In the data rows, 128 means zero.
Here are some points, each followed by its number:
[104 117 193 114 108 179 121 156 141 153  73 152 193 103 124 131 115  97
  81 122 122 140] 0
[ 66 137 184 134 161 119 227 161 162 126 114 101  95 194 110  89 105  67
 135 155 165 184] 1
[ 96 138 177  91  92 122 151 159 157 115  50 176 231  57 100 147 115  68
  31 105 157 197] 2
[116 129 170 127 139 128 143 127 143 140 142 135 118 139 133 118 116 105
 119 127 113 125] 3
[114 214 145 225 178 255  64 255  72   0 115 210  14  88   0  73  68 123
 120 130 217 238] 4
[130 121 255 114 155 126 171 114 152 151 168 153  87 188 165  94  97  51
  99 105  74 149] 5
[131 124  37  87 103 178 193 140 106 114 160 118 207 105 110 140 158  44
 143 160  86 110] 6
[130 115  74 102 105 154 175 138 118 125 148 126 185 116 115 136 149  83
 141 152  88 113] 7
[144 122  98 114 109 113 202 111 140 104 128 118 110 210 120 130  99  75
 163 138 138 157] 8
Which point above is nearest to each new point by angle, seen from the average point of the numbered points? Its number follows each.
[129 151 105 119  78  52  71 101 213 134 113 135 122  88 136 180 155 234
 147 171 140  86] 3
[127 145 124 122 105  90  97 128 174 124 118 138 122 114 124 149 132 176
 135 150 146 120] 3
[ 69 124 180 104 189 139 128 128 143 135 138 108 132 139 137 124 102 110
 134 126 172  98] 3
[141 153 137 148 158 102  70 101 132 122 143 126  86  96 157 158 117 152
 113  91 167 133] 3
[162 184 149 153 204  59   6  83 141 129 169 108  44  74 178 184 101 199
 114  62 200 149] 3
[103 132 161 120  97 121 151 150 150 122  71 155 198  81 116 141 118  84
  58 109 140 180] 2
[192  95 112 136 133 123  89 129  76 141  90 126 119 164 172 108 127 163
 147  87 131 153] 3
[248  63  86 146 125 118  38 101  22 185  59 122 106 204 216  93 146 210
 180  62 136 159] 3
[103 128 131 122 111  80 161 121 153 104 147 150 150 150 129 106 129 108
 113 129 117 132] 3
[117 173 115 124 101  55  47 118 208 117 127 149 127 103 130 152 148 225
 140 167 146  73] 3
[ 76 103 154  45 255 170 118   0 152 226 179   0  55 113 197 162  87 114
 147 207 228  15] 3
[164 120 107 179  92 147 106 135  41 121  79 202  50 141  74 129 125 147
 129 143 147 134] 4
[104 157  89 178  89 217 255 188 109  74 167 117  58 172   0  47 117  96
 174 247  69  73] 6
[119 168 112 111  88  40  57 114 242 124 112 156 113  96 138 171 141 237
 156 178 156  73] 3
[153 119 152 105 151  90 151  98 126  88 135 120  63 173 108 142  98 101
 143 113 175 134] 8
[144 145 139 134 157  95  86 107 135 129 141 117  88 104 154 153 122 158
 122  99 161 137] 3
[161 146 102 158 133  98  75 142  57  82 138 182 119 107 100  99 112 146
 103  81 166 140] 4
